In the data rows, 128 means zero.
Some points, each followed by its number:
119 090 104 140 123 168 122 153 098 136 076 135 166 114 168 124 110 139 120 135 151 161 065 150 152 130 115 145 135 095 091 187 119 080 119 093 102 141 104 128 191 102 123 130 095 118 129 156 142 151 163 123 126 132 118 112 169 113 111 142 150 131 134 081 119 127 139 113 135 186 085 102 151 130 118 146 132 112 131 161 145 115 102 123 116 143 110 137 111 164 191 140 094 146 097 106 097 085 104 147 100 149 143 108 194 153 125 108 113 143 146 129 117 096 102 126 122 127 118 044 125 118 105 176 118 096 152 168 0
188 215 175 192 101 050 126 133 126 097 126 119 085 122 046 133 114 219 219 166 202 080 233 075 048 048 082 133 109 171 239 104 086 201 189 207 154 194 116 110 093 239 176 170 229 191 084 122 103 093 031 075 065 081 193 174 029 120 091 120 047 101 213 202 163 083 121 187 140 086 218 217 136 113 072 137 111 130 085 066 086 151 133 199 131 116 119 062 090 000 080 132 153 198 141 153 197 249 117 190 108 155 097 196 105 122 204 082 093 038 064 169 138 181 141 039 078 166 098 255 163 220 138 071 150 212 144 046 1
117 101 135 118 140 157 154 140 115 152 137 144 108 122 183 164 151 112 101 114 137 175 104 153 153 130 124 131 113 079 072 151 141 073 107 071 089 131 139 151 173 083 089 126 088 118 152 144 152 154 167 133 118 120 117 095 165 115 115 150 143 118 097 108 108 156 138 101 137 122 083 119 145 145 121 148 117 129 119 164 135 137 125 093 134 150 107 133 142 194 161 154 133 130 099 119 111 068 127 108 124 121 140 088 146 126 131 126 113 162 156 119 119 106 117 157 147 142 134 052 118 115 098 143 110 077 144 180 2
124 140 112 127 131 157 142 139 107 102 165 124 134 150 106 107 156 106 065 127 116 103 109 148 114 129 133 100 119 114 118 094 148 144 101 121 141 128 132 152 085 099 103 122 119 098 126 101 122 142 089 123 122 112 092 118 116 161 110 141 128 114 117 131 080 145 135 135 134 123 115 075 119 141 100 138 110 119 140 143 145 092 095 134 123 125 162 116 089 126 124 096 127 118 132 115 153 131 159 121 186 105 119 113 134 150 130 153 147 130 112 123 155 133 156 125 158 133 136 157 130 116 125 121 104 126 121 122 3
103 061 097 111 107 149 078 116 114 156 091 147 131 134 165 119 088 092 128 115 125 162 082 160 147 144 114 154 102 131 110 178 115 096 109 085 094 093 110 127 167 108 110 124 104 107 147 134 120 084 185 146 147 113 107 117 156 086 153 145 167 119 140 085 153 155 139 156 093 180 124 124 122 151 162 124 172 124 125 113 149 144 141 127 131 158 115 132 131 197 178 141 123 135 138 128 081 095 115 135 124 124 137 118 134 154 120 126 131 192 163 151 118 122 116 155 159 097 147 066 137 133 105 169 118 108 155 199 4
130 133 114 098 147 124 168 128 138 123 134 137 129 109 145 144 124 097 124 108 105 137 112 154 136 148 151 116 152 128 126 119 161 092 112 126 151 111 151 128 138 102 122 117 092 128 127 134 155 158 163 156 151 137 128 129 132 101 136 128 132 165 099 107 123 120 146 132 130 085 117 123 140 125 138 106 121 137 133 133 104 112 141 105 140 129 123 174 161 153 115 098 136 096 118 143 121 104 149 104 116 099 121 113 117 105 121 126 121 157 161 106 097 141 149 138 144 134 144 092 115 101 114 116 120 133 120 127 5
087 126 088 107 118 160 135 162 131 092 175 124 156 097 062 095 148 126 121 107 111 113 105 142 108 144 163 111 142 147 150 076 152 200 130 129 147 162 148 143 097 139 066 114 148 114 108 146 117 117 075 099 142 144 143 134 065 154 102 092 133 113 137 161 108 130 103 168 100 083 122 091 096 126 066 127 119 128 135 111 148 123 115 157 109 081 139 099 081 090 096 069 187 139 146 136 202 152 185 158 169 175 134 142 170 139 144 120 133 133 087 142 144 139 126 110 132 105 129 172 095 154 129 124 133 150 093 122 6
091 077 085 081 155 144 173 100 072 127 190 133 078 120 128 105 167 121 101 128 078 131 086 203 130 153 125 131 139 109 111 132 202 112 080 108 195 194 154 199 017 120 122 100 101 136 138 099 139 119 147 077 102 139 078 152 142 115 096 141 147 131 096 109 105 151 152 119 103 118 067 115 126 169 116 117 092 147 117 144 150 077 100 102 116 118 150 093 086 155 087 059 104 084 105 121 175 155 157 109 161 085 110 114 116 145 192 132 179 150 087 134 136 120 119 143 164 167 115 086 059 059 168 169 115 104 096 217 7
132 113 113 133 108 155 132 124 137 133 119 144 137 122 131 109 140 130 090 138 116 142 124 126 125 133 133 136 126 123 117 142 131 143 139 117 121 134 111 141 142 146 120 136 128 107 132 115 120 114 106 130 142 131 139 126 108 144 142 127 140 110 133 119 110 136 099 115 129 144 122 106 103 119 103 128 127 136 136 137 134 130 107 153 113 113 136 119 086 117 166 130 139 156 136 113 130 114 122 158 150 146 145 170 150 142 137 133 122 153 113 148 153 124 110 124 126 113 137 136 125 132 122 133 144 120 129 142 8
128 073 108 119 136 159 134 137 118 153 111 134 115 137 155 149 108 093 109 097 169 166 122 102 147 125 138 132 094 043 083 153 141 043 125 095 112 093 091 133 222 084 116 137 118 104 183 154 179 164 199 190 116 133 103 113 134 096 171 113 134 112 105 090 113 169 127 047 149 143 036 091 117 125 138 159 173 124 099 155 123 127 131 114 132 168 124 163 132 213 178 177 124 138 099 109 086 025 098 130 132 088 135 085 152 135 105 161 142 188 169 084 113 081 111 158 127 113 141 090 144 119 121 129 123 071 174 150 9
141 123 161 155 121 104 103 155 151 096 096 104 146 122 175 123 145 148 169 111 156 113 189 047 167 117 120 143 175 103 142 113 081 127 193 143 073 163 118 107 200 131 141 166 155 139 094 181 157 149 179 174 094 128 097 108 137 156 121 119 118 135 082 137 180 079 101 094 191 105 119 088 134 154 151 120 129 114 085 095 157 129 141 096 120 109 087 118 140 123 153 165 143 098 110 140 122 080 132 092 112 196 076 160 090 146 086 144 045 129 127 137 142 150 111 116 073 143 112 133 164 107 148 097 134 083 102 121 10
160 148 170 180 107 092 095 109 116 123 100 154 127 133 174 141 109 145 201 184 134 111 157 113 148 128 110 175 142 133 221 174 084 147 159 153 157 144 123 097 156 191 155 141 133 129 127 129 103 114 144 088 108 130 124 164 125 141 124 153 131 170 150 151 167 111 147 158 154 149 182 185 155 137 167 139 115 126 115 103 130 152 120 152 148 159 117 084 152 071 117 193 099 154 107 120 132 166 071 146 091 147 118 157 096 123 134 080 121 098 105 149 115 151 109 093 058 147 077 150 129 156 116 094 112 124 104 102 11
137 089 098 108 134 148 121 135 107 116 150 108 141 127 140 101 126 109 104 107 113 133 101 163 102 114 123 121 133 105 121 123 139 132 110 127 130 109 140 139 139 102 101 122 119 109 128 110 138 161 131 117 132 144 103 128 144 146 121 148 135 119 121 124 118 135 136 148 122 130 125 093 148 125 146 135 135 129 146 140 150 117 121 116 118 145 140 140 111 164 137 101 125 106 134 112 117 125 121 120 142 122 140 111 137 153 130 116 122 153 144 126 108 131 128 144 138 103 159 097 102 099 113 132 125 130 119 133 12
128 121 140 129 132 127 062 128 149 145 125 125 110 127 144 130 101 089 183 116 157 101 173 056 148 142 109 166 145 127 170 166 087 143 169 128 076 114 098 097 213 135 110 149 124 122 106 162 130 108 151 167 079 112 099 131 142 137 137 133 114 157 083 147 177 103 134 125 150 117 113 102 137 180 151 086 135 133 094 098 139 148 162 108 153 115 064 099 172 144 151 148 153 143 124 150 119 114 116 111 101 189 114 133 091 127 126 159 052 168 105 147 152 126 145 104 139 106 131 129 202 135 086 109 126 081 138 150 13
096 035 149 175 102 160 086 147 061 124 077 142 146 122 182 128 134 100 125 116 120 096 091 168 110 109 124 176 129 107 149 205 083 102 147 076 094 132 153 138 178 089 103 127 081 108 143 102 119 125 140 039 119 132 083 130 145 085 086 156 145 175 155 096 103 159 140 145 127 164 149 102 172 147 150 132 121 128 123 106 204 124 091 123 095 144 158 139 129 160 197 153 062 160 137 121 105 126 111 120 149 151 139 098 162 140 134 109 128 158 187 145 124 145 090 152 081 148 126 094 097 132 093 136 050 068 101 191 14
173 145 145 123 143 097 132 092 141 118 118 127 118 113 133 148 121 110 146 109 101 114 104 146 150 120 119 145 168 127 183 157 074 115 148 146 163 070 147 096 152 129 139 137 101 099 154 129 133 135 138 104 137 161 132 151 124 111 126 132 127 161 119 126 172 114 142 152 137 099 155 191 139 147 180 111 129 108 125 114 103 123 160 119 165 161 107 157 178 124 113 141 131 124 135 133 100 145 114 106 062 114 126 133 095 118 137 086 143 122 132 126 119 153 152 126 128 140 152 116 132 140 127 102 098 150 117 085 15
146 144 115 132 145 119 127 136 126 110 137 119 132 107 115 111 121 158 152 166 109 103 107 162 120 133 127 150 164 139 155 126 133 172 124 150 153 187 137 124 059 189 153 119 154 163 103 145 116 123 112 095 118 147 121 145 102 131 085 132 117 131 163 128 150 106 119 169 113 126 145 154 120 118 132 125 117 146 133 103 122 122 121 154 094 116 130 115 093 076 075 087 134 128 139 150 173 222 143 138 125 166 099 155 145 124 147 065 121 084 109 151 108 154 121 117 120 162 080 158 079 144 159 141 145 150 095 121 16
136 139 178 136 134 083 107 093 149 133 170 131 101 150 128 151 146 149 133 128 153 132 226 092 131 120 168 096 171 139 166 089 103 165 117 151 124 103 138 115 104 145 119 154 149 191 123 160 123 092 116 173 157 091 125 148 140 128 125 123 100 135 115 197 140 116 138 118 160 091 168 153 120 111 128 125 115 130 121 129 137 163 146 093 147 129 115 116 143 127 130 161 157 110 101 160 109 145 117 106 113 127 133 110 053 107 128 155 140 141 098 112 154 154 124 129 098 132 124 201 209 136 111 112 106 123 071 125 17
131 093 108 102 145 140 078 109 083 095 175 119 113 175 156 143 125 108 106 148 148 110 151 140 147 156 135 107 131 116 113 127 126 153 135 096 101 117 137 107 122 160 117 148 112 124 103 156 104 093 129 085 139 104 104 140 167 118 084 163 112 124 121 131 121 133 136 112 119 163 143 102 141 110 141 165 110 144 126 161 181 119 124 115 130 137 125 075 125 153 140 145 103 143 090 117 100 114 096 134 140 135 123 128 146 175 152 139 139 156 084 127 124 123 106 175 087 145 099 126 118 132 069 130 089 102 082 159 18
130 073 135 147 128 144 121 126 114 142 070 150 126 157 238 158 144 091 080 122 095 154 062 145 178 139 108 173 113 077 119 204 127 075 107 080 085 108 106 140 182 063 135 129 074 102 159 126 153 131 163 114 156 142 087 132 179 102 116 143 160 151 062 100 113 128 150 108 138 169 120 105 133 167 158 125 124 107 125 136 126 140 098 108 117 181 150 175 112 145 180 190 080 113 094 111 096 043 120 071 120 116 156 097 139 141 106 108 143 140 174 147 136 061 122 121 106 170 174 041 105 130 105 154 085 084 125 200 19
New points follow, each followed by the numbers of its five nearest points above by angle, smallest number first.
177 179 125 153 142 070 092 115 161 121 091 100 097 145 117 141 109 138 227 144 125 106 158 078 119 118 103 141 121 171 172 130 088 161 179 151 162 159 099 097 133 169 210 170 188 160 115 153 100 125 166 125 106 139 170 164 098 114 179 124 125 120 163 153 170 119 118 121 140 196 145 207 092 117 141 113 148 121 093 089 088 136 168 180 168 132 140 170 140 061 089 173 094 152 116 108 140 160 109 148 088 144 092 192 133 142 158 086 144 053 111 153 129 100 149 084 092 145 095 151 133 178 157 144 168 184 166 090 : 1 10 11 15 16
095 138 125 117 133 112 140 142 131 147 115 140 099 150 114 151 126 163 122 112 172 154 125 109 127 126 112 107 105 118 082 139 136 068 140 107 115 117 109 140 161 100 179 113 144 150 127 125 140 138 153 163 121 121 159 108 139 110 173 142 099 102 117 127 129 140 128 076 140 141 109 119 099 131 127 134 145 101 111 153 132 151 145 117 145 144 138 149 159 143 157 145 127 110 119 112 108 105 124 109 127 107 129 122 138 106 109 178 119 142 146 103 153 110 131 139 147 127 156 096 133 116 171 136 144 148 139 132 : 0 2 4 9 19
173 150 155 161 142 083 091 109 119 105 190 121 111 146 147 137 111 135 144 163 191 125 195 120 118 114 120 090 160 125 168 108 103 173 132 155 112 151 132 086 122 201 131 188 161 169 090 188 112 110 088 139 110 084 156 151 088 144 081 151 105 119 177 148 149 098 149 153 142 100 162 159 147 109 105 141 129 150 134 129 144 135 123 138 112 131 098 028 097 076 122 182 158 184 096 142 133 165 081 164 114 161 110 132 120 135 149 124 097 128 056 125 123 132 102 134 048 143 078 200 191 142 077 107 132 129 086 124 : 1 11 16 17 18
176 156 161 148 145 111 119 090 172 133 180 101 119 126 151 148 163 148 182 139 139 150 139 109 144 151 153 121 149 150 108 099 126 111 100 074 099 133 136 134 133 138 093 147 131 132 142 138 102 144 204 160 156 124 154 132 183 146 171 118 145 152 084 169 158 109 149 114 135 105 135 150 160 145 158 136 080 111 133 168 120 169 152 071 164 111 122 124 164 166 134 152 108 081 121 144 095 120 072 140 092 144 112 116 111 114 121 144 117 125 117 057 141 141 097 149 108 113 096 097 181 097 090 146 102 091 104 087 : 2 5 10 13 17
073 136 158 114 139 114 168 155 133 168 066 176 124 132 184 174 122 150 103 133 118 180 121 123 149 127 131 138 079 106 114 192 126 037 145 123 104 096 101 146 146 091 195 086 129 166 128 140 133 149 158 120 120 119 126 100 187 089 166 167 141 133 117 117 154 123 147 104 133 195 141 134 171 071 167 142 153 148 148 100 134 134 159 140 131 145 122 174 183 138 177 168 117 123 114 107 068 127 152 088 083 111 155 131 118 057 065 121 129 119 171 144 116 092 123 118 160 146 132 062 092 124 176 117 151 153 135 177 : 0 2 4 9 19
117 138 117 121 116 161 102 142 111 119 130 094 160 144 068 097 101 094 109 111 093 066 113 177 110 155 142 093 130 182 151 090 124 188 121 149 155 139 157 129 045 150 114 132 146 136 097 103 088 096 110 088 144 117 079 140 102 130 103 150 112 156 164 121 105 130 128 179 106 142 146 078 109 091 113 104 135 135 147 117 162 130 110 149 100 081 153 125 086 148 092 031 130 138 174 166 155 178 157 164 196 155 118 139 152 137 140 107 149 117 125 140 090 163 137 143 172 101 121 191 101 150 118 145 121 186 137 119 : 1 3 6 7 16
156 148 129 169 132 108 143 139 104 097 189 143 144 108 147 123 229 120 140 122 130 078 130 136 128 118 166 138 174 168 142 081 143 147 125 136 138 198 145 143 117 106 113 152 089 095 092 093 136 165 064 074 156 160 140 111 065 172 048 135 129 149 119 151 056 143 102 131 159 009 168 111 155 098 097 145 022 124 109 134 159 102 089 088 095 074 200 098 107 099 135 150 142 138 125 145 178 118 165 087 153 172 110 137 159 087 122 135 143 134 117 084 146 184 115 120 057 211 129 197 113 116 120 104 068 100 061 105 : 1 3 6 16 17
202 192 176 225 144 040 189 140 159 126 000 155 063 077 137 186 107 255 255 185 151 189 097 090 112 075 072 254 103 143 193 242 086 070 240 167 175 225 057 100 255 171 242 103 154 124 147 121 134 141 200 080 098 183 255 156 093 094 215 134 121 148 184 097 233 097 120 152 168 136 200 255 157 152 194 168 105 057 092 040 000 255 150 199 131 179 105 147 189 000 122 234 066 118 125 095 150 163 069 142 031 156 070 199 119 075 113 028 104 000 172 098 157 123 121 092 064 193 127 071 107 183 202 107 164 206 171 028 : 1 10 11 15 16
146 145 068 138 124 128 100 115 161 120 104 077 103 141 120 107 135 116 132 070 102 103 170 069 123 087 101 122 087 121 141 107 132 131 160 169 151 129 089 118 134 138 197 156 190 099 143 115 158 152 140 169 079 131 165 147 110 118 162 098 157 102 101 133 114 145 110 089 175 165 094 160 087 123 126 106 159 141 086 128 111 061 168 144 193 146 146 188 152 104 120 152 107 145 108 102 146 123 100 124 107 115 122 136 122 134 157 109 151 098 126 118 143 069 165 101 149 150 136 156 126 164 196 127 183 145 164 110 : 1 9 10 13 15
113 134 096 122 127 150 144 156 129 123 118 107 138 121 095 112 134 131 138 117 094 113 104 127 113 113 130 141 136 176 111 121 137 133 132 134 157 130 153 136 119 113 119 112 098 107 120 100 133 137 139 098 112 152 139 109 118 102 154 112 136 126 142 112 121 120 128 133 104 135 129 115 114 124 085 122 146 126 111 124 116 150 130 132 090 110 148 162 126 154 111 100 142 107 139 149 143 130 156 152 161 137 152 149 184 113 130 115 161 104 138 106 094 145 131 139 174 132 167 134 067 135 138 142 157 149 139 110 : 5 6 7 12 16
118 160 146 131 115 098 146 128 134 129 120 134 081 113 057 126 110 170 131 131 164 141 141 107 084 128 128 108 100 164 146 121 124 151 159 161 156 150 116 135 100 166 166 098 166 140 085 113 113 096 056 129 135 123 177 132 080 151 143 114 107 086 165 146 139 118 115 142 141 108 143 172 116 105 110 128 122 132 125 096 110 157 130 160 125 105 143 111 120 065 097 124 169 127 135 106 156 176 123 142 114 124 139 191 126 090 130 154 108 076 088 136 145 135 121 110 113 129 122 196 113 153 159 105 183 193 103 084 : 1 6 11 16 17
146 140 150 129 107 085 129 098 168 149 152 113 126 096 111 136 127 164 125 153 126 139 199 090 157 124 167 089 201 124 139 056 109 144 131 172 135 092 134 101 098 167 127 123 138 182 121 160 155 104 089 201 157 112 153 116 138 125 127 104 117 122 122 162 151 106 117 118 124 096 168 159 104 085 143 116 138 125 138 110 107 145 179 117 121 128 088 147 149 108 102 171 191 104 142 168 103 129 162 118 109 144 138 155 087 106 133 139 135 154 078 140 133 128 093 140 101 122 123 189 155 115 147 103 152 109 078 089 : 1 10 13 15 17
171 159 138 170 124 113 102 102 118 106 134 115 129 106 077 083 109 160 186 146 137 088 142 154 089 086 128 128 141 170 196 120 121 195 149 168 182 157 149 101 084 208 123 159 142 125 139 121 110 080 073 066 109 124 196 167 061 137 084 140 117 117 186 133 140 113 124 198 114 131 202 184 137 133 104 140 117 125 118 096 099 137 112 171 133 142 124 062 087 040 098 108 128 170 148 139 182 230 109 196 126 144 109 174 136 143 204 071 138 087 047 158 128 152 124 114 094 129 080 199 109 183 126 104 120 152 121 069 : 1 6 11 15 16
127 134 131 150 123 125 160 150 124 138 065 139 125 121 132 120 119 152 157 125 128 136 073 135 115 117 094 174 085 139 127 181 144 107 143 120 146 161 118 136 167 106 142 109 121 100 151 081 119 147 158 088 097 154 159 137 117 112 158 136 150 144 150 087 122 132 124 141 127 148 128 148 139 156 126 135 125 111 117 111 106 144 114 147 122 131 138 136 141 107 129 145 089 122 134 113 140 128 106 134 130 135 104 132 151 116 124 117 126 084 165 121 133 126 128 111 151 143 136 079 091 120 156 143 149 154 179 119 : 0 4 11 14 19
169 168 171 136 157 082 164 140 143 120 139 092 114 118 082 158 134 127 155 122 129 079 166 156 066 109 121 108 181 132 181 087 106 183 170 169 186 108 176 089 105 132 137 151 161 143 113 144 125 187 103 102 109 125 148 138 080 110 088 127 090 159 149 122 171 090 110 190 140 065 142 181 168 135 139 124 134 107 125 125 076 116 137 132 144 135 107 146 129 107 093 067 142 113 155 165 138 181 125 149 133 100 107 133 120 137 127 095 123 075 117 104 060 159 156 119 102 132 113 195 141 106 140 046 130 171 116 053 : 1 11 15 16 17
093 189 140 098 118 083 207 143 138 139 100 126 076 107 068 175 123 194 111 124 188 178 167 060 092 103 080 075 069 120 072 135 128 072 175 150 101 093 080 163 148 135 216 062 188 161 109 142 186 132 060 155 088 116 186 098 097 122 201 126 078 054 131 146 149 118 105 070 143 110 112 151 083 086 131 137 168 120 126 113 115 161 188 155 116 139 144 173 159 095 119 133 178 113 134 085 095 162 167 082 107 099 168 156 109 055 102 179 097 106 127 129 147 089 171 114 168 112 166 136 107 112 223 075 206 206 138 131 : 1 8 9 10 17
121 138 134 134 135 091 121 119 146 113 126 102 122 121 078 129 119 139 173 106 137 101 146 138 123 131 128 129 153 188 177 130 097 169 159 145 186 126 174 093 102 125 149 141 146 150 122 119 108 113 138 121 141 128 173 151 109 102 149 103 088 167 151 126 151 102 117 179 122 113 159 175 133 133 137 100 131 137 113 125 092 115 137 095 169 125 100 128 143 114 103 060 164 132 157 161 107 160 127 149 115 125 128 153 089 131 158 121 127 099 129 115 101 160 167 113 136 122 130 161 154 140 133 121 119 156 121 103 : 1 11 15 16 17
117 086 065 135 108 175 122 160 108 113 142 087 167 101 134 082 121 119 111 134 102 119 084 142 127 118 138 133 136 148 120 098 144 189 119 106 156 128 170 124 121 170 096 137 107 098 109 116 127 090 098 101 136 147 127 104 105 175 123 122 119 100 159 119 125 107 107 146 097 168 137 058 149 100 104 145 158 113 137 141 138 123 102 136 102 131 129 116 074 152 107 071 154 139 162 126 103 132 110 172 168 153 156 141 173 159 163 126 146 133 119 113 080 159 100 146 130 099 124 120 096 149 137 130 147 134 125 147 : 3 6 8 12 16
141 180 147 135 140 118 190 165 128 143 119 125 110 129 077 142 162 162 108 107 106 139 121 134 105 097 121 103 117 143 103 100 163 096 145 131 165 118 169 144 119 094 159 108 143 092 137 106 154 170 124 140 121 156 150 097 105 112 130 133 128 126 136 106 111 136 125 111 141 091 117 140 130 105 098 146 124 109 119 115 104 121 126 130 123 083 163 157 103 122 131 119 144 080 179 109 157 132 164 132 140 108 124 108 160 110 104 120 168 105 146 087 141 122 149 129 123 130 147 139 087 101 184 104 138 147 152 068 : 1 3 5 6 7
155 121 112 131 151 092 136 116 119 145 082 102 161 106 174 151 113 117 189 131 148 132 140 142 129 138 137 141 149 148 150 169 092 106 139 106 122 112 163 087 169 122 135 129 108 150 142 161 123 137 204 135 117 131 121 142 155 064 133 125 127 202 134 088 183 102 156 157 119 129 104 179 170 114 168 130 172 139 131 130 103 130 171 088 131 167 074 182 194 149 116 154 103 107 118 166 078 127 117 130 085 115 147 094 124 103 104 106 124 122 165 105 046 111 120 140 117 108 112 047 116 117 115 135 136 114 140 126 : 0 4 5 15 19
158 168 138 153 126 097 143 139 139 098 149 102 108 128 126 153 171 165 117 137 165 139 136 104 142 101 093 112 162 093 098 137 133 108 169 125 125 138 108 116 186 144 146 158 125 145 146 139 136 142 119 147 124 139 171 122 119 122 135 111 111 102 091 114 122 112 101 093 166 098 125 153 072 164 112 150 096 070 123 153 109 155 143 117 105 153 120 129 110 114 126 170 124 108 120 132 163 114 104 115 120 124 104 121 136 152 151 128 129 122 122 097 156 095 153 136 100 141 164 120 154 116 159 130 132 123 140 086 : 1 9 10 15 17
146 139 113 104 137 130 154 141 128 123 147 106 151 104 092 122 124 112 099 111 113 109 115 147 104 126 144 084 151 140 136 090 127 159 116 127 153 128 173 130 094 110 107 143 130 111 108 123 142 149 096 124 141 124 123 131 095 134 093 111 122 130 145 134 109 122 119 154 114 096 109 114 129 113 086 126 128 143 142 144 130 087 103 136 104 102 140 140 084 129 109 076 163 133 130 149 137 136 174 150 150 129 129 131 151 144 135 127 124 111 123 127 111 130 138 132 129 132 129 162 123 118 132 118 144 141 136 102 : 3 6 7 12 16
119 100 099 119 091 151 086 109 113 091 181 099 165 111 070 069 121 107 087 129 153 084 155 137 118 125 148 102 171 147 169 063 129 201 118 161 154 141 161 131 049 194 065 133 160 138 108 130 112 086 033 139 125 104 127 122 082 173 082 106 125 108 171 145 099 113 094 150 116 097 134 078 098 124 080 108 142 162 142 107 176 089 094 144 103 112 117 065 064 115 119 035 173 182 154 160 177 168 142 193 173 136 142 155 138 167 186 148 124 162 057 145 129 168 095 126 126 090 114 240 139 123 085 102 153 141 081 112 : 1 3 6 8 16
051 095 138 088 095 151 176 133 111 145 058 191 154 092 159 138 099 112 061 115 026 153 060 206 113 148 191 171 101 133 122 137 158 092 064 152 184 100 156 176 040 062 130 059 084 134 170 087 155 126 112 068 159 125 096 106 150 114 124 149 177 125 129 123 087 184 160 142 081 163 166 136 162 064 130 110 168 199 192 138 172 096 094 175 106 121 180 162 118 149 134 108 113 160 135 114 092 157 202 112 131 091 184 126 138 056 077 123 194 134 181 178 110 134 091 123 181 136 129 096 041 135 152 159 124 153 147 192 : 4 7 12 14 19
138 163 126 113 148 119 154 134 126 123 156 124 128 138 124 115 141 128 111 124 124 115 125 117 112 128 131 096 136 134 118 102 144 150 118 143 139 139 132 115 119 142 113 125 137 124 118 126 115 126 095 106 125 127 120 136 104 152 099 133 119 120 141 146 127 125 116 143 139 132 123 118 124 126 100 139 111 119 128 130 121 099 119 145 130 107 143 099 081 091 106 108 127 142 123 117 156 155 144 135 139 144 142 125 133 151 149 116 110 104 087 142 160 118 145 135 124 135 143 166 118 149 137 118 144 142 127 121 : 1 3 6 8 16
124 116 086 105 116 159 117 142 119 089 196 075 164 120 097 076 131 087 088 118 147 082 165 128 104 115 139 067 144 160 133 060 120 215 105 140 137 125 162 113 072 175 073 160 169 123 093 166 113 107 058 101 119 103 107 128 092 169 071 136 096 126 150 161 097 129 114 178 110 128 137 078 112 114 066 149 142 134 136 138 187 094 100 139 107 096 125 064 054 116 111 067 174 182 129 155 153 180 133 172 166 159 149 132 172 184 180 116 116 140 059 135 110 137 129 137 119 098 107 210 140 142 097 114 139 135 106 124 : 1 3 6 16 18
064 160 114 080 097 092 221 164 145 154 105 121 058 086 025 201 113 192 080 123 191 192 134 019 088 094 115 092 046 136 075 135 102 066 177 148 124 084 066 158 162 161 218 046 207 183 098 138 165 099 060 170 082 140 170 086 087 119 255 086 086 044 143 180 157 113 111 082 155 142 089 156 070 074 097 148 183 143 139 103 144 200 216 163 074 136 138 218 167 096 133 137 220 107 126 086 085 174 167 080 085 123 202 184 116 068 083 187 110 081 136 124 168 116 169 139 210 091 206 145 075 134 252 084 215 215 134 126 : 1 8 9 10 17
183 107 166 189 116 105 103 097 119 123 094 157 148 128 204 124 116 147 197 177 107 116 119 138 165 134 137 211 165 100 192 204 111 120 141 122 144 152 119 101 177 191 119 165 097 126 155 134 095 112 181 076 137 140 130 176 139 107 097 144 156 160 145 098 147 124 143 143 128 166 165 197 143 149 163 132 101 113 125 109 112 152 109 141 145 174 101 084 136 082 132 191 054 161 097 126 136 138 060 153 077 143 093 143 107 150 146 076 142 120 116 144 131 125 070 116 052 155 080 109 138 142 084 135 089 096 107 110 : 0 11 14 15 19
157 121 166 200 142 055 093 080 115 125 073 145 143 100 193 142 103 187 230 174 198 141 154 090 170 141 134 195 150 179 173 184 059 120 164 119 105 178 103 077 183 165 176 140 148 112 123 165 075 105 164 093 135 153 205 148 134 102 143 173 129 177 170 122 215 113 128 146 116 145 187 196 154 123 192 165 126 108 118 088 101 148 149 113 173 122 106 097 176 086 166 197 068 181 106 142 089 116 045 175 041 197 115 172 125 135 127 125 078 087 093 121 133 163 055 114 052 137 094 076 161 143 082 128 127 117 105 105 : 1 10 11 13 15
135 168 142 120 134 117 154 124 172 142 146 120 104 148 127 139 119 141 098 132 109 161 131 117 136 138 126 098 127 108 101 124 144 105 124 125 142 108 130 139 124 115 119 126 130 134 151 126 140 152 148 185 152 112 148 121 151 146 151 115 132 096 102 138 150 144 145 107 148 118 102 149 112 124 125 131 133 119 139 154 099 144 136 136 152 134 106 128 124 144 133 139 137 108 125 109 121 125 118 141 109 084 121 105 113 132 135 151 138 130 126 115 142 093 145 125 138 103 131 105 169 102 137 128 153 147 150 101 : 2 5 9 15 17
159 143 118 125 145 091 133 122 137 136 085 135 100 129 178 122 132 145 172 173 109 159 131 110 153 126 130 170 124 107 160 173 114 132 152 155 159 155 085 129 133 115 189 150 144 145 135 145 122 135 173 116 140 159 155 161 141 114 167 111 153 146 116 121 154 124 136 096 162 155 103 214 111 143 151 131 124 124 120 109 082 149 123 133 139 158 131 168 168 091 120 172 090 149 096 128 128 120 118 121 089 097 118 134 124 139 142 115 145 083 155 149 149 097 132 090 121 130 116 078 130 119 159 172 192 129 145 138 : 0 10 11 15 19
123 119 106 094 126 144 211 140 150 165 136 150 126 107 056 169 115 126 066 094 169 208 072 116 120 088 088 101 117 119 064 133 139 064 122 141 137 069 109 142 134 133 145 124 173 142 197 121 180 116 073 156 108 126 155 112 095 118 167 083 126 086 121 146 127 138 092 128 130 100 089 140 056 120 114 135 172 111 143 155 117 143 149 140 113 118 155 189 104 171 129 109 163 114 160 134 108 137 136 124 129 085 191 134 118 155 140 147 140 159 140 122 159 101 137 145 195 071 215 120 127 118 193 114 119 154 167 121 : 2 5 8 9 12
097 164 101 116 107 140 135 181 119 079 166 122 142 111 060 119 163 154 096 111 135 091 128 157 106 129 131 094 163 158 092 039 165 155 129 130 128 170 158 141 053 146 092 111 157 107 096 147 126 125 063 118 123 131 142 100 075 173 071 107 103 111 156 139 118 116 076 149 100 093 126 112 120 111 072 149 089 134 134 129 138 098 105 138 079 101 126 088 066 086 079 047 198 131 143 123 206 188 164 166 190 179 131 140 190 150 144 131 128 102 081 112 131 105 125 144 112 139 085 203 073 130 118 103 148 135 110 090 : 1 3 6 8 16
137 126 180 134 188 092 126 094 130 129 150 085 105 148 104 172 129 118 171 107 140 104 153 135 104 118 092 112 135 136 153 137 092 111 147 159 153 098 177 112 110 082 163 135 133 132 148 124 132 163 152 140 104 121 141 130 115 098 140 137 100 203 102 099 145 118 143 150 143 074 176 156 163 156 175 098 119 129 126 143 095 104 137 097 212 132 113 169 205 145 104 122 061 069 148 184 097 143 111 081 106 086 097 101 056 073 097 093 141 126 141 067 064 148 198 139 159 173 129 117 165 109 143 116 050 132 132 100 : 5 11 13 15 17
111 125 084 119 137 155 141 143 119 125 152 138 150 135 138 121 155 120 117 113 104 135 098 142 118 135 122 115 146 124 067 118 142 114 124 102 127 128 163 133 136 088 118 128 118 126 124 157 139 160 121 112 136 122 097 091 124 145 085 139 136 113 135 106 115 145 125 112 116 113 104 109 144 115 107 145 124 128 142 165 150 119 104 085 104 110 155 135 104 197 141 128 132 111 119 126 131 107 180 137 152 125 130 094 192 150 121 137 149 157 165 099 123 125 123 173 130 138 107 105 103 130 126 139 128 111 144 144 : 0 2 3 7 12
